A =
[[123 124 119 121 136 132 120]
 [118 118 127 112 135 128 130]
 [138 135 139 138 117 126 136]
 [129 122 138 139 145 149 134]
 [134 130 132 119 113 111 126]]
The last entry, reading row by row?
A: 126
The entry directly above the largest entry?
A: 126
The smallest entry in the first row is 119
The fifth entry, reading row by row?
A: 136
The entry just left of 122?
A: 129
The largest entry in the last column?
A: 136
The entry directly above 117 is 135
The entry in the bottom-left corner -> 134
The fourth-last entry, reading row by row -> 119
The smallest entry in the last column?
A: 120
The entry just right of the centre entry?
A: 117
The 1st entry, reading row by row?
A: 123
The third entry on the main diagonal?
A: 139

[[140  98 117 143 145 125 125 126 119 120 133 127 123 134 137 120]
 [134 106 117 139 137 107 118 126 103 123 129 124 131 143 142 117]
 [140 111 119 135 143 130 119 131 124 124 136 128 131 133 135 121]
 [140 103 115 138 145 116 116 130 113 121 134 125 132 140 141 115]]
What is the last entry, reading row by row? 115
What is the top entry of the column that holds the smallest entry? 98
The 4th-last entry, reading row by row is 132
What is the top-left entry? 140
The bottom-left entry: 140
The largest entry in the first row -> 145
The entry in the top-right corner -> 120
The entry just right of 113 is 121
The second entry from the end, reading row by row: 141
The 3rd entry in reading order -> 117
The entry just left of 111 -> 140
The third entry on the main diagonal: 119
What is the third entry from the end, reading row by row? 140
The bottom entry of the column that holds the smallest entry is 103
The entry directly above 141: 135
What is the second entry on the main diagonal? 106

W =
[[123 156 136 133 133 128 144 129]
 [121 139 139 122 144 120 133 110]]
The entry in the top-left corner -> 123
Find the entry just right of 156.
A: 136
The maximum -> 156
The top entry of the column that holds the smallest entry: 129
Find the entry directly above 122.
A: 133
Find the bottom-left entry.
A: 121

m = [101 129 143 146 114 114 122 121 119  98 115]
What is the centre entry?
Answer: 114
What is the entry just right of the centre entry?
Answer: 122
What is the entry just right of 121?
Answer: 119

B =
[[127 128 130 133]
 [124 115 138 123]
 [116 123 143 133]
 [132 111 130 144]
 [130 153 121 129]
 [107 134 139 128]
 [137 129 124 141]
 [127 128 127 139]
 [146 131 117 137]
 [132 121 123 141]
 [120 117 141 128]
 [136 132 117 139]
 [136 123 127 143]
 [145 136 111 126]
 [122 137 127 151]
 [118 116 146 119]]
The entry directly below 122: 118
Find the entry directly above the smallest entry.
Answer: 130
Find the entry in the top-left corner.
Answer: 127
Find the last entry in the row that holds the smallest entry.
Answer: 128
The 3rd entry on the main diagonal is 143
Find the 5th entry from the end, reading row by row.
Answer: 151
The top entry of the column that holds the largest entry is 128
Find the entry in the top-right corner.
Answer: 133
Find the third entry, reading row by row.
Answer: 130
Find the smallest entry.
Answer: 107
Find the third-last entry, reading row by row.
Answer: 116
The bottom-right entry is 119
The 2nd entry on the main diagonal: 115
The second entry on the diagonal from the top-right corner: 138
Find the entry just right of 138.
Answer: 123
The largest entry in the last row -> 146
Find the largest entry in the first column.
Answer: 146
Find the entry just right of the largest entry.
Answer: 121
Find the entry directly below 145.
Answer: 122
Find the entry directly below the smallest entry.
Answer: 137

Read these off the grid that follows.
1) Find the bottom-right entry.
2) Find the entry directly above 118.
3) Find the top-right entry.
4) Find the entry in the bottom-left corner.
5) Find the entry directly above the smallest entry.
6) Find the top entry of the column that holds the largest entry.
7) Find the entry directly above the largest entry.
8) Find the last entry in the row that holds the largest entry.
[[142 117 131 128 131]
 [132 134 114 137 119]
 [122 125 125 131 130]
 [127 138 125 128 123]
 [107 126 127 138 132]
 [148 131 121 128 127]
 [116 124 126 142 131]
 [132 125 129 130 130]
 [138 129 124 133 128]
 [135 110 129 136 131]
 [128 125 141 113 132]
 [118 142 128 127 125]]
1) 125
2) 128
3) 131
4) 118
5) 127
6) 142
7) 107
8) 127

[[124 134 129 120 136 115 131 123]
 [123 146 152 128 126 136 123 115]
 [125 126 129 124 128 132 131 121]
 [130 134 135 137 128 131 125 130]
 [135 131 124 141 114 145 132 142]
 [124 127 139 129 138 129 121 114]
 [126 125 126 132 142 115 125 124]
 [133 122 119 142 123 138 130 137]
 [126 128 137 129 129 141 125 120]
 [126 144 145 132 131 135 121 124]
 [130 124 119 126 121 128 137 133]
 [129 126 121 128 131 134 130 131]]
Rows and columns are numbered from 1.
Find the entry at row 1, column 1.
A: 124
The bottom-right entry: 131
The entry in row 1 and column 2 -> 134
Find the entry directly below 144.
A: 124
Find the entry at row 3, column 1.
A: 125
The entry in the top-right corner is 123
Find the entry in the bottom-left corner.
A: 129
Find the entry just right of the largest entry.
A: 128
Find the entry directly above 127.
A: 131
Find the entry at row 3, column 2.
A: 126
Find the entry directly below the largest entry.
A: 129
The entry at row 1, column 3 -> 129
Find the entry at row 2, column 1.
A: 123
Find the entry at row 2, column 2.
A: 146
